Rotation paths and how fast each direction turns (degrees each step)
Each turn is a multiple of 5 degrees from 10 to 175, or 0.
Each row of a path follows its step; steps can be skipped.
path 1
step 0: [ -4.9   9.1 -12.2 -13.5  23.7  -2.8  -3.9  -6.1  19.7  28.6   6.9  10.1
 -20.8  15.6 -14.0  -7.1   4.8 -38.9  -9.8  31.4   4.3  12.5  19.5   9.5
   4.3  21.6  -3.2   9.4  11.4  -9.3 -11.4  14.5   2.2 -25.2   7.4  -8.9
  12.3  -3.4  13.2 -37.8 -27.3]
step 1: [ -6.0 -11.1  -2.1 -13.1   8.4 -14.0  28.3  11.0  13.4   8.1  10.2  31.9
  -3.8  28.1  -4.0  -7.4  11.5  30.6  -1.5 -21.5  -0.6  15.8  12.6   1.5
 -20.5   3.8  12.2  -0.4 -21.2  -4.5  -0.8  21.7 -14.6 -34.1  19.4 -13.7
  16.7   7.0  24.5 -19.1  23.2]
step 2: [ -8.9   2.4 -30.6  -3.0   8.5 -32.7  -8.8  12.2   7.7 -15.0  12.0  -0.1
   2.9   0.0  18.4  20.5  -0.4  -8.3  14.6  -3.9  28.1  25.8  30.0   4.6
 -16.9   6.2 -17.4 -10.0  -1.4  -7.1 -10.5 -34.7  29.0 -30.3   5.5  -7.8
  17.4  -7.6   5.1  -8.7  18.0]
step 3: [ 22.2   8.8 -11.3   9.1  10.3 -10.9   6.1   9.1 -18.1  26.8   2.8  14.4
   4.0  24.4 -10.9   4.5  34.1 -28.6   5.1  12.0  -6.3 -12.9  11.5   3.4
  -8.8  -8.2   0.5 -17.0  17.2 -17.4   4.0  -9.3  -0.6 -42.9  19.0  -1.8
  29.6  -8.7   4.2   1.8 -30.4]
step 4: [-23.9 -18.3 -12.5  -0.7  18.4  13.2   5.6  27.2   4.0 -15.7  11.2  28.5
   9.7  13.9  -1.4 -14.1  -6.3  -6.2   4.7 -22.0  -8.5   3.8  -1.1  10.7
  -1.6   6.7  32.1  -2.3   1.2 -23.8 -20.6  -2.0   3.6 -18.2  24.9  -6.6
  34.5  36.3  13.8  14.6   2.4]
step 5: [-19.4 -13.4   5.8  -9.8  24.1 -13.9 -26.7   0.2  -8.4   2.5 -25.5 -29.8
  -0.3  11.9 -13.8 -16.4  -4.4  -7.8  28.5  -1.8   1.6  18.3  10.1  16.5
 -11.9  -0.2  -4.7  11.4 -14.4 -27.8  11.9 -24.0  33.3 -29.4   9.2  -6.3
  20.4 -10.2   9.5   2.6  15.1]
step 6: [ -1.8  27.8  -6.7 -17.8  -3.0  -0.5 -11.1  15.5  19.7  26.5  15.1 -30.3
   4.1  12.8 -11.5  -5.4  26.5  -9.2  -7.5   7.2 -29.6 -11.0  -2.7  19.7
  -3.6  15.4   9.3 -15.6  -4.4 -24.2 -18.6  -9.7 -14.2 -46.6   3.3  19.1
  13.6   2.5  -4.4  -6.4   0.9]
step 7: [-29.7   2.4  -0.2 -19.9   4.2  16.9  -7.1  -3.4   6.4  23.0   5.2  19.9
   7.0  -7.1   6.7  -3.5  -0.6 -15.4   4.4 -17.0  14.6   5.5  23.4  -9.9
  -5.2  43.6   3.8  14.4  -5.7 -36.5  -5.7  20.4  -4.6  -6.0  18.2   2.4
  35.5  19.8  10.3 -23.9   1.4]
step 8: [ -5.7 -13.1  -8.0 -21.1  13.1 -24.2 -17.8   0.2 -10.0  22.7  15.6   6.0
 -27.5  24.4 -15.9  -8.6  -9.5   2.8 -13.8 -14.5   7.7  21.0  23.4  10.9
 -19.2   0.3  15.4   7.6 -14.0 -18.5  13.5 -10.7  13.5 -31.8 -27.0 -14.5
  -5.1  -9.4  17.9 -27.2   7.4]
step 9: [  8.2  11.2 -19.1  -0.6 -17.8 -20.7  19.4  13.5  34.2   3.9  28.4  -5.9
  15.9  18.0  -3.2   6.3  20.2  -5.1   8.9  13.0  -2.5  32.5  18.9  31.8
  -4.9  -4.4 -15.7 -21.3  -9.8 -20.4  -2.4  -1.9  -5.3 -17.7  10.4  -7.9
  18.8  10.4   6.5 -31.5  -7.6]
[ 1.0 -4.8  2.6  2.4 -1.9 -1.9 -2.8 -6.8 -0.2  2.1 -4.0  0.0  1.1  3.2
  1.7  3.2 -3.5  4.4 11.9 12.0  2.5 -1.7  2.0 -1.3  4.4  9.4  0.7 -0.1
  5.4 -2.8 12.9 -1.1  2.7  5.8 10.8  6.3  2.8 -4.3 11.5 -5.3 -3.9] : 155
[ -1.3   2.4   3.0  -7.1   2.0 -10.0  -4.5  -6.1  -5.1   1.3   0.6   3.6
   3.8  -1.4   0.3   4.9 -14.5   1.9   6.7 -13.8  -4.6  -1.3  -3.0   1.0
   3.2  -3.5   1.0  -3.9  -4.2  -2.9  -5.4  -4.4   1.3   0.9   8.7  -8.4
  -9.4  -5.8   1.0  -3.5   0.7] : 115
[  1.3   1.2   2.7   1.3 -11.5  -8.2  -0.4   0.8   6.1   5.3  -0.7 -12.4
   6.9  -6.6   8.0  13.8   8.7  -2.3   0.0  -1.0  -5.2   5.3  -4.3  -7.8
  -0.5   0.1  -6.3   0.9  -1.5   2.0  -1.3  -6.8   1.5  -7.0   2.2   3.1
   0.2  -0.5   2.6   5.1   2.0] : 100
[ 7.0 -1.7 -2.8 -0.5 11.6 -2.7  3.3 10.1 -5.2 -5.2 -3.0  6.9  8.8  0.1
  3.9  8.6 -1.5 -3.9 11.6  7.4  0.7 -3.5 -9.6 -0.7 -2.9 -8.5  3.6  1.0
  2.0  2.2  4.8 -6.0 -3.1 -2.2 -2.3 -2.8  6.0  4.4 -4.2  4.0  2.6] : 45
[  6.7   0.2   7.4  -3.1   5.4 -12.6  -0.4   3.8   2.6   3.5   1.3   4.2
  -4.4   4.6  -4.6   0.4   3.2   2.8  -4.5  -1.0  -6.0   0.6  -4.9  -1.1
   5.5   5.1   6.2  -4.4  -6.9   2.3   7.5   7.0   7.0  -2.7  -5.5   5.5
   3.0 -10.3  -6.3   6.9  -9.3] : 140
[ -2.0   6.8   2.9  -0.8   4.8   2.2  -6.8   1.9   8.9   7.0  -9.2  -6.7
  -6.1   8.4  -0.3   1.9  -3.6  -4.0   1.8   5.5   0.6 -10.2  -7.9   1.6
   0.8   7.7   0.5   6.6  -9.3   6.4  -5.7   4.8  -0.3   1.8   3.9  -4.9
   0.2   3.9  -0.6   1.7  10.1] : 55
[  6.1   5.9   2.1  -1.8   6.9   2.6   3.6  -2.1   2.6  -1.9  -1.0   5.2
  -0.2  -1.3   0.8   4.2   7.2  -7.9   0.4   2.3 -14.4  -1.8  -3.3   2.7
  -7.5   4.9  -7.8  -3.9   5.9  -7.9  -8.8   8.1  -5.0   5.8   3.9   1.7
  -5.0   2.1   5.6  -0.9  -9.5] : 115
